Turns, then the turns between two rows, first turn first; the first pair answered
S:
.36	.05	.03	.06	-.11	.10	.01	.06	.03	.03	.08	-.02	-.11	-.10	-.08	.15	.09	-.08	.02	.10	.07	.05	-.04	.06	.00	-.14	.11	.01	-.07	.04	.09	-.06	.06	.05	.10	-.02	.07	-.07	.04	.01	-.07	.15	.10	.12	.00	-.07	-.15	.10  ->  .37	.05	.03	.06	-.12	.11	.04	.04	.03	.03	.07	-.03	-.10	-.09	-.06	.12	.11	-.09	.04	.11	.09	.01	-.02	.04	-.02	-.12	.11	.02	-.05	.06	.09	-.04	.06	.06	.10	-.02	.05	-.10	.04	.01	-.09	.13	.07	.10	.00	-.10	-.11	.12
-.12	-.13	-.06	.00	.13	-.05	-.18	.05	.10	-.29	.01	-.17	-.02	.16	.09	.13	-.11	-.25	.14	.11	-.17	-.04	.09	.14	-.07	.05	-.08	.08	-.04	.11	.09	.10	-.18	-.01	.02	.11	.19	-.07	-.06	.08	-.13	.24	-.14	-.13	-.05	-.09	.03	-.13  ->  -.15	-.14	-.05	-.04	.15	-.04	-.21	.08	.15	-.27	-.02	-.13	-.04	.16	.05	.18	-.15	-.21	.08	.12	-.16	-.02	.06	.14	-.04	-.01	-.05	.05	-.08	.07	.08	.07	-.14	-.01	.02	.09	.25	-.03	-.03	.07	-.09	.22	-.11	-.10	-.11	-.05	-.06	-.17
-.33	.10	.07	-.12	-.05	-.02	.09	-.49	.21	-.23	.14	.10	-.13	.31	-.24	-.07	-.01	-.09	.09	-.13	-.26	.05	.11	-.26	-.15	.02	-.26	.23	.11	.08	-.35	-.06	-.20	-.17	-.11	-.36	-.10	.07	-.04	.12	.03	-.08	-.02	-.08	.09	-.36	.15	-.26  ->  -.41	.10	.06	-.17	.00	.01	-.01	-.44	.28	-.19	.08	.18	-.18	.28	-.32	.01	-.08	-.02	.01	-.11	-.26	.07	.04	-.25	-.10	-.09	-.18	.14	.02	.01	-.37	-.08	-.16	-.18	-.11	-.36	.01	.13	.02	.11	.10	-.10	.07	.02	.01	-.28	.00	-.33
N:
-.06	-.08	.07	-.09	-.01	-.12	-.01	-.04	-.12	.14	.02	.13	-.04	-.16	.09	.16	.09	.07	-.17	.07	.05	-.05	.15	-.16	.01	.08	-.10	.09	-.23	-.06	-.09	-.11	.07	.12	-.12	-.07	.10	-.03	-.08	-.01	-.23	.02	.17	.08	-.01	-.05	-.05	-.09  ->  .03	-.05	.09	-.03	-.05	-.10	.04	-.05	-.13	.12	.04	.06	-.03	-.16	.16	.16	.16	.05	-.14	.07	.07	-.04	.18	-.15	.03	.10	-.12	.11	-.20	.00	-.07	-.10	.08	.14	-.12	-.09	.09	-.08	-.10	-.05	-.27	.06	.11	.06	.01	-.08	.03	-.05
-.13	-.09	-.08	-.17	.04	.04	.06	.03	-.15	-.10	-.06	-.02	-.01	.06	-.17	.05	-.16	.08	.06	.21	-.06	-.03	.07	-.10	-.01	.13	-.08	.09	-.01	.04	-.02	-.01	-.03	-.07	-.09	-.04	-.09	.13	-.05	.11	-.13	-.06	.05	-.22	-.04	-.09	-.03	-.08  ->  .04	-.04	-.07	-.20	.04	.00	.00	.20	-.14	-.04	-.06	-.02	.03	-.10	-.03	.07	.01	.11	.06	.30	.03	-.09	-.02	-.03	.04	.12	.09	.03	-.11	.17	.01	-.03	.11	-.06	.00	.05	-.02	.05	.02	.00	-.07	-.05	.10	-.18	-.14	-.02	-.06	.08
-.01	.07	.05	.13	-.09	-.01	.15	-.13	-.03	-.06	.08	-.07	.07	.10	.04	-.14	.01	-.12	.00	-.07	-.05	.03	.13	-.09	-.05	.08	-.14	.03	.16	.03	-.02	.13	-.15	-.03	-.11	-.12	-.10	.00	-.10	.04	-.03	.06	-.13	-.06	.17	-.05	.15	-.05  ->  -.15	.05	.02	-.09	.12	-.01	-.05	.09	.04	.03	-.05	.17	-.03	.01	-.10	.01	-.19	.06	-.19	.05	-.01	.06	-.09	.00	-.05	-.02	.07	-.13	-.16	-.05	.01	.03	-.01	-.09	-.03	.01	.10	.15	-.02	.02	.15	-.07	.10	.07	-.04	.14	-.17	-.07
U:
-.16	-.14	-.19	-.19	.09	.07	.01	.26	-.04	.11	-.04	.00	.06	-.08	.08	.10	-.22	.02	-.06	.09	-.04	-.02	.02	.11	-.01	.14	-.03	.10	-.13	-.06	-.05	.02	.05	-.05	.08	.03	-.07	.01	-.04	.05	-.12	.01	.04	.00	-.03	.02	.11	-.09  ->  -.23	-.16	-.11	-.19	.13	.07	-.05	.24	.00	.11	-.10	.09	.05	-.03	-.04	.10	-.25	.06	-.10	.06	-.06	.03	-.01	.08	-.02	.10	-.01	.06	-.12	-.09	-.05	-.01	.04	-.04	.06	.01	.00	.06	.01	.08	-.04	-.05	.09	.02	-.04	.08	-.01	-.15
.17	-.05	-.01	-.19	.05	-.13	.10	.07	-.04	.22	.13	.09	-.01	-.11	.00	-.26	.05	.23	-.04	.12	-.17	.01	.15	.06	-.17	.04	-.17	.01	-.31	.04	-.04	.17	.08	.12	-.03	.12	.09	.01	.09	-.10	-.01	.07	-.05	-.05	-.28	-.07	.18	-.28  ->  .12	-.05	.02	-.20	.08	-.16	.08	.06	.01	.22	.09	.13	-.04	-.06	-.04	-.26	.01	.26	-.07	.12	-.16	.02	.11	.05	-.18	.01	-.16	-.02	-.30	.03	-.05	.15	.07	.10	-.04	.11	.12	.04	.11	-.07	.06	.04	-.01	-.03	-.29	-.05	.11	-.31
.46	.00	-.06	-.02	-.17	.10	-.27	-.07	-.25	.15	-.22	-.04	.24	.03	.10	-.31	.09	-.02	.02	-.03	.14	-.18	-.09	.14	-.01	.09	-.14	-.01	.08	.31	.06	.03	.17	-.07	.12	.06	-.05	-.02	-.04	-.20	.00	-.10	.09	.02	.04	-.13	-.04	.12  ->  .43	-.02	-.06	-.09	-.11	.08	-.29	-.02	-.25	.16	-.26	.04	.24	.02	.07	-.32	.03	.01	-.02	-.02	.14	-.20	-.11	.14	-.09	.12	-.11	-.03	.04	.32	.11	.03	.15	-.09	.12	.12	-.04	.03	-.05	-.17	.04	-.17	.14	.00	-.02	-.11	-.08	.13
.09	-.01	.24	.16	.00	-.02	.11	-.14	-.04	-.08	-.09	-.07	.08	-.02	-.05	-.15	.12	.06	-.06	-.04	.11	-.11	-.03	-.30	.03	.16	-.16	-.29	.03	.17	.05	.14	.10	.08	.09	-.09	-.08	-.03	.02	.07	.26	-.24	.16	-.04	.08	.11	.14	.03  ->  .11	.01	.24	.19	-.01	-.04	.11	-.14	-.04	-.07	-.08	-.09	.08	-.03	-.02	-.15	.16	.05	-.06	-.05	.12	-.11	-.03	-.30	.05	.15	-.20	-.26	.05	.18	.05	.18	.09	.09	.11	-.11	-.07	-.04	.00	.02	.23	-.21	.14	-.04	.12	.09	.16	.05
Then:
(two turns a pair)
-.01	.14	-.20	-.14	.14	-.08	-.21	.09	.06	.05	.08	.15	-.05	-.10	.05	.20	-.08	.16	-.04	.12	-.07	.00	.01	.02	.09	-.11	.13	-.10	-.32	-.21	-.01	.01	.13	-.03	.03	-.05	.05	.20	.16	-.11	-.02	-.11	.04	.32	-.05	.21	-.14	-.01  ->  -.21	.09	-.18	-.06	.07	-.06	-.09	-.15	.01	-.06	.12	.08	-.07	.12	-.07	.13	-.20	.06	.03	-.01	-.20	.06	.18	-.08	-.02	-.07	-.15	.03	-.13	-.30	-.05	.08	-.06	-.08	-.09	-.19	-.08	.26	.04	.03	-.13	-.08	-.09	.22	.16	.08	.00	-.21 -> N N
-.26	-.12	-.03	-.12	.01	.07	-.03	.00	-.02	-.01	-.04	.10	.02	-.02	-.24	.02	-.21	-.01	.07	-.07	-.12	-.02	.10	.13	.01	-.02	-.18	.15	.00	-.13	.05	-.05	.05	.03	.00	.06	-.04	.13	-.12	.14	-.11	.13	.03	.16	.08	.11	-.19	-.21  ->  .06	-.03	.00	-.10	.01	.01	-.09	.21	-.03	.07	-.05	.09	.07	-.25	-.01	.02	.05	.01	.10	.06	.03	-.11	-.04	.20	.09	.00	.07	.02	-.11	.10	.11	-.08	.24	.08	.10	.21	.03	.00	-.02	-.03	-.03	.12	.09	.18	-.06	.18	-.22	.07 -> N U
-.12	.00	.13	.15	-.12	.07	.09	-.22	.09	-.01	-.20	.05	-.09	.19	-.27	.13	.09	-.07	-.19	-.03	.09	-.02	-.10	-.08	.13	-.23	.04	-.07	.13	-.08	-.09	-.03	-.17	-.01	-.01	-.20	.47	.01	.19	-.01	.30	-.13	.05	.17	.11	.03	-.18	-.14  ->  -.04	.02	.13	.26	-.23	.06	.17	-.29	.05	-.05	-.10	-.03	-.04	.23	-.19	.07	.19	-.14	-.09	-.05	.08	-.02	-.01	-.11	.14	-.19	-.06	-.02	.27	-.02	-.09	.00	-.22	.02	-.03	-.25	.36	-.06	.18	-.03	.24	-.07	-.09	.10	.20	-.05	-.06	-.11 -> N N
.03	.01	-.07	-.13	.08	.09	-.01	.07	.08	.12	.06	-.06	-.02	-.10	.13	.02	.07	-.04	-.11	.14	.05	.12	.01	.13	.04	-.07	.01	.05	-.12	.02	-.05	.05	.08	-.01	.09	.16	.03	-.08	-.08	-.10	-.18	.14	.05	.06	-.20	.10	-.01	.09  ->  -.07	-.03	-.09	-.14	.08	.09	.09	-.03	.02	.08	.07	-.10	-.05	-.01	.08	-.07	-.04	-.10	-.07	.09	-.02	.09	.12	.09	-.09	.03	-.11	.14	-.02	-.03	-.04	.09	-.05	-.01	.01	.11	-.11	-.03	-.17	-.01	-.24	.14	.00	-.02	-.11	.02	.14	.04 -> N U
.02	.02	.11	.31	-.13	.07	-.21	-.10	.13	-.03	-.10	.02	-.05	-.04	.01	-.05	.03	.08	-.04	-.05	-.07	.03	-.08	-.13	.03	-.21	.04	-.05	-.01	.01	-.11	-.05	.03	.08	-.11	-.18	.11	.01	.03	-.23	.19	-.15	.02	.15	.01	.11	-.24	-.16  ->  -.03	-.01	.08	.31	-.17	.09	-.19	-.16	.11	-.05	-.07	-.04	-.07	.03	.01	-.04	-.05	.03	-.02	-.10	-.09	.04	-.02	-.10	.07	-.23	-.08	.03	.03	-.08	-.14	-.05	-.03	.05	-.12	-.23	.07	.03	-.02	-.21	.09	-.07	-.04	.18	.06	.07	-.15	-.23 -> U N
-.08	.12	.00	-.16	.21	-.04	.05	.01	.18	.02	-.16	.05	.05	.11	-.04	.10	.04	.11	-.10	-.04	-.03	.03	-.04	.03	-.14	-.04	.01	-.24	-.12	.05	.04	-.01	-.11	.07	.03	.11	.13	.26	.07	-.02	.04	-.10	.14	.10	.07	-.03	-.02	-.20  ->  .04	.13	.02	.01	.05	-.02	.12	-.13	.19	-.01	-.04	-.08	.07	.12	-.01	.14	.20	.03	-.04	-.12	-.01	.07	.04	.01	.02	-.16	-.07	-.15	.03	.07	-.04	-.03	-.13	.09	.04	-.03	.17	.18	.12	-.06	-.04	.06	.03	.20	.16	-.10	.04	-.26 -> U U
-.29	-.14	-.09	-.25	-.09	-.01	.04	.09	.07	.05	-.07	.05	-.05	-.01	-.12	-.06	-.34	.00	-.03	.02	-.04	-.08	.01	.02	-.09	-.03	-.08	.21	-.11	-.05	-.08	-.04	.05	-.05	-.04	-.05	.06	.15	-.26	.09	-.19	.06	.13	-.06	.01	-.04	-.03	-.11  ->  .10	-.02	-.05	-.15	-.20	-.06	.02	.25	.08	.09	-.03	-.03	.05	-.25	.13	-.01	.05	.02	.01	.09	.10	-.12	-.10	.11	.06	-.06	.17	.09	-.10	.19	-.06	-.06	.26	.03	.10	.03	.17	-.03	-.09	-.13	-.10	.10	.15	.00	-.09	.00	-.07	.16 -> U N
-.08	-.06	.14	.06	-.02	.01	.03	-.23	.12	-.05	.02	.04	-.05	.18	-.17	.05	.07	-.05	-.03	-.07	-.06	.13	.03	-.09	.07	-.07	-.16	.04	.14	-.13	-.10	-.03	-.09	.00	.00	-.08	.01	.07	.06	.00	-.03	.05	-.11	.04	.12	-.09	-.03	-.14  ->  .09	-.01	.12	-.02	-.04	.03	-.08	-.05	.14	.00	.00	.08	-.05	-.01	-.07	.13	.20	-.01	-.08	.05	.09	.08	-.10	.03	.19	-.14	.04	-.05	-.02	-.04	-.09	-.12	.06	.01	.09	.03	.13	.02	.13	-.15	.03	.06	-.02	.13	-.04	.00	-.13	.02 -> N U
.01	-.06	-.07	-.33	.02	-.13	.11	-.09	.05	.07	.00	-.04	-.02	.03	.10	.06	-.37	-.06	.04	.14	-.07	-.20	.05	-.01	-.19	.15	.00	.15	-.10	-.15	.11	.06	.04	.10	.01	.08	.01	.17	-.06	.04	-.06	-.15	-.05	.01	-.03	-.03	.16	.13  ->  .02	-.02	-.02	-.33	.06	-.17	.04	-.05	.11	.08	-.07	.07	.00	.00	.08	.08	-.34	.01	-.02	.18	-.05	-.20	-.03	-.04	-.21	.12	.08	.06	-.15	-.12	.11	.02	.06	.13	.06	.12	.12	.16	.02	.03	.07	-.24	.03	.07	-.09	.03	.02	.18 -> N U
